Each path below is one point turned by a fixed rotation once a step. After each direction that follows a path, write how fast that rotation turns it, in degrees a step (0 if it stays still).
Each turn is a multiple of 5 degrees from 10 to 175, or 0.
Each row of a path follows its step; steps can be skipped.
Rotation 1:
step 0: [ -1   8 -15  13  22  32   2 -12  -2 -19  13   5 -45  29   1  -5  11  -3
 -11  20 -11  41  -5 -24  29  12   3   4  -7  29  10 -16  -8  11  26 -10
  12   3  13  17 -13  21  -3 -22 -13  -5  -3  14   1  25]
step 1: [  2  14  15 -50   7  -1 -14 -10  -7  -5 -36  30  16  -1  -2 -13  -5  -7
  -8  13  18 -12  14 -12  -6   2  14   9  -8 -36   4  42   4   5   4  -6
  -1   4  11 -17  28   5 -10  16 -18  32  -1 -13  15  30]
step 2: [ -7 -23  10  -6 -13 -22  22   9  20  11  11   0  -6 -28 -31  -8 -17   6
  43   5 -22  13  -5 -36  -8   3 -12  -5   2   3   7 -12   1  19 -14  22
   5 -24   4  -5 -14  21 -32 -30 -17  -9  -8  14 -31  -5]
step 3: [ -5   7  -5  -6   6  31   6  15  14  -1  19  13 -14  27  23  19   9  19
 -21  12 -11  12 -10 -28  -6  12   3   9  10  -9 -15   1 -26  22  24  20
  -1 -18   7  21   1 -16   5   1   4  14 -10 -21  59 -14]
step 4: [ -8 -20  24 -19  16 -20   6  -5  -7   9   2 -21  -9  17  -5  -9 -11 -19
  14  25  20  -1 -11 -12  17   6  35   9  10 -12  12  13  10   0  -6 -32
   5  23  16   8  18 -20  22   9 -59   5   2   9 -15  11]
step 5: [ -3  20  12 -19  -5  -5 -12  -8  -2 -13   9  42  -6  -4 -15 -32 -35 -31
  21 -12  -8  15  21  -5 -10   4  -4 -25   0   1  16 -33 -22  -1   5  22
  -2 -10  -8   2 -20  13   4 -35   3   7 -35  -4   9   9]
step 7: [-15 -36  22  -5 -26 -14  -7  13 -14  -1 -22   5 -11  -9  -8 -13 -14   4
 -26  15  -1  -7   6 -25  21  -5  -5  19   4  18  23   5  -5  -6 -20 -18
   5 -25  12  29  -4  -8  16   9 -32   5 -30 -10   4 -44]
step 8: [  2  10 -13   7  28 -17 -15 -13  -3  21  30   2  14  19 -38   5  14 -34
  13   8   9   2 -19 -21 -24  -4 -13 -25  -8 -24   7 -25 -18 -11   1  19
  -5   1 -29   1   0 -27  14  -1  -8  10 -21  -2  29   9]
step 9: [-10   5  18 -11 -11  27 -40 -11  -8   7  13  -8 -27  -6  28   4  -1  -7
  -9  27  -8   3   1  -1  16  16  12  11  -4  17 -30 -27  28  -4 -12   7
  22  21  18   5 -27   4 -11 -16 -23 -13   3 -18 -12  35]
[ 11 -12  -2   2  -4  -1   0  -1  10  -5  -2   4  -7   4  11   3   2   3
  -4  -1  11  10  -4   1   1   0 -11  -2   3   7  -1   0  -3   7   0  -6
   2  -1   5  -3   0  -8   1   0  -1  -3   3  -9  -1   3] -> 110
[ -2  -6   4  -3   4   9  -1   5  -8   0  -5   2   9   2   4  -7   1  12
  -5   5   5  -3   3   2   0  14   1   6   0   0  -3   7   6   1   0  -4
   1   0  -5 -10   0  -4   9  -2  -7  -2  -5   5  -4  -1] -> 125
[  4  -6  -4  -4  -5   2  -1   8  -2  -1  -3  -3  -2  -8  -3   0  -5   9
   4 -11   2  -2   5  -4   1  -4  -4   1  -5  -9 -10   4  -3   4  -9   5
   4  -8  11  -5  -5   6  -2   2   7   5  -2   5  -1  -3] -> 85
Rotation 2:
step 0: [-35   4  -6 -13   4 -16  32  -3  -8  16   7   7 -10   9  12  41 -32  -9
  20 -30 -13   1   3   3  10 -13 -22 -22  26  -4   3  16   9 -27   3 -32
  -1  11   4 -22 -10  32   8 -39  12 -18   7  17  23  -7]
step 3: [  6 -21 -13  -9   4  23  18   9   6  20  11  21   3 -29 -13   3 -20  15
 -23  -3   3  12  -3 -27  22  16 -32 -23  21 -25  -9  -3 -18  25  10   4
  -9   3 -17   0  -4 -38 -14 -27 -24  25  -5   7 -35  27]
step 4: [ -7 -14 -31  17 -17  13 -10 -19 -18  32  -3 -14   8 -14  23  -6  18   6
  -5 -18   7 -12  17  -8  56   3   9 -35  -3   8  26  15 -26  -6 -16  -2
   9 -36 -26   1   2  -8  15  -4 -37 -12   0   4  -3   1]
step 5: [ -6 -13  -2  -9 -26 -14 -21  -6  26  29 -14 -31   6 -22  12 -32  -8 -17
  10 -10   4 -24  -3  19  -9  10   2 -13  25   4 -14  25  25 -28   3 -13
   3 -20 -22 -44  -2 -45   0  22  10 -19   4  -1 -16 -13]
step 7: [-19 -12  11  14 -13  -9 -37  -2  -2 -23  16  25  -1  13   3   0 -32  19
 -28  10 -14  -9  -7   4   9 -31  14  15  23   1  21  48  20 -11  -4  38
 -18   9  -8  17  -4   1  21  -3   3   3  17   3 -14  45]
step 8: [ -4  17 -14  17  11  -2  17  -2 -44 -25  -7  -9 -22 -16   8  -3 -29  19
  24   6  12   1  -5 -16   7 -18  32  10 -21  -7 -19  40   9 -27  29 -14
   9  -8  15  19  23 -29   4 -24  -4  -4   3  -2 -22  25]
step 9: [ 23 -12   5   8 -16  -7   8  32  10   9   0  -3 -18 -17 -12  10 -14   2
  -2  -1  18  -3   4 -30  14 -18 -21  34  -3  -2 -19   2 -25 -20  36 -13
  18   6 -22 -23  30   8  52 -25 -12   6 -22 -12 -11  -7]
step 10: [ -2 -16   5   7  -5  -5  23  -4  -8  -8  32 -38   2  23  -4  14   2  -2
  -3   1  17  -2   1 -19  40  12  23  13  23  10  50 -40  11  -3  35  10
  13 -15 -34 -23  -3   0  12 -11  14 -14   3 -13  -8  -8]
step 12: [  9   5   5  -2 -14 -20   8   8  -8  -6  -7 -17 -40  15  12  27  -1   2
  -2 -33  -9 -20   8   3  21   9   7  -6   7 -35 -24  13   8  -9 -13   8
 -11  32  -6   4 -57  -3 -14 -22 -36  16  23   5   9 -24]
[  2  -9  -5   6   3  -2   3  10   9  -3   0  -9  -2   2   5  -1  -7  -1
   1   2  -6  -5   5   6  -9   1  -1  -3   5   2  11   0   4  -7 -12  -2
  -2  -5  -1   0  -6   3  -6  -3  -4  -4  -1  -1   2 -10] -> 60
[-1  6 -1 -5 -9  6  3  0 -6 -3  2  5 -4 -2 17 -3 -6  7 -5  9 -5 -2 -2  4
 -6 -4 -4  0 -3 -5  1 -5  9  1  4  2 -4  9  3  2  8  0  4  0 -7 -4  7  2
  4 -4] -> 60
[  6  -1   0  -8  -4   9  -1  -3   1   7   5  -5   6   0  -3  -1   7  -3
 -13  -1   0   7   6  -5  -2   2   1  -8  -2  -2  -4   8  11   4  -8  -5
   3   2  -6   1  -1  -5  -8  -2  -8  -2  -2   3   6  -1] -> 35
[11 -1  2  1  0 -6 -2  2  3 -1  0 -4  1 -3  6 -5  0  1 -3  1 13  0  5  1
  4  1 -4  9 -4 -2 -6 -6  2  0 -8  1 -1  7  0 -7  1 -9  3  2 14 -1 -5 -9
  7 -7] -> 95
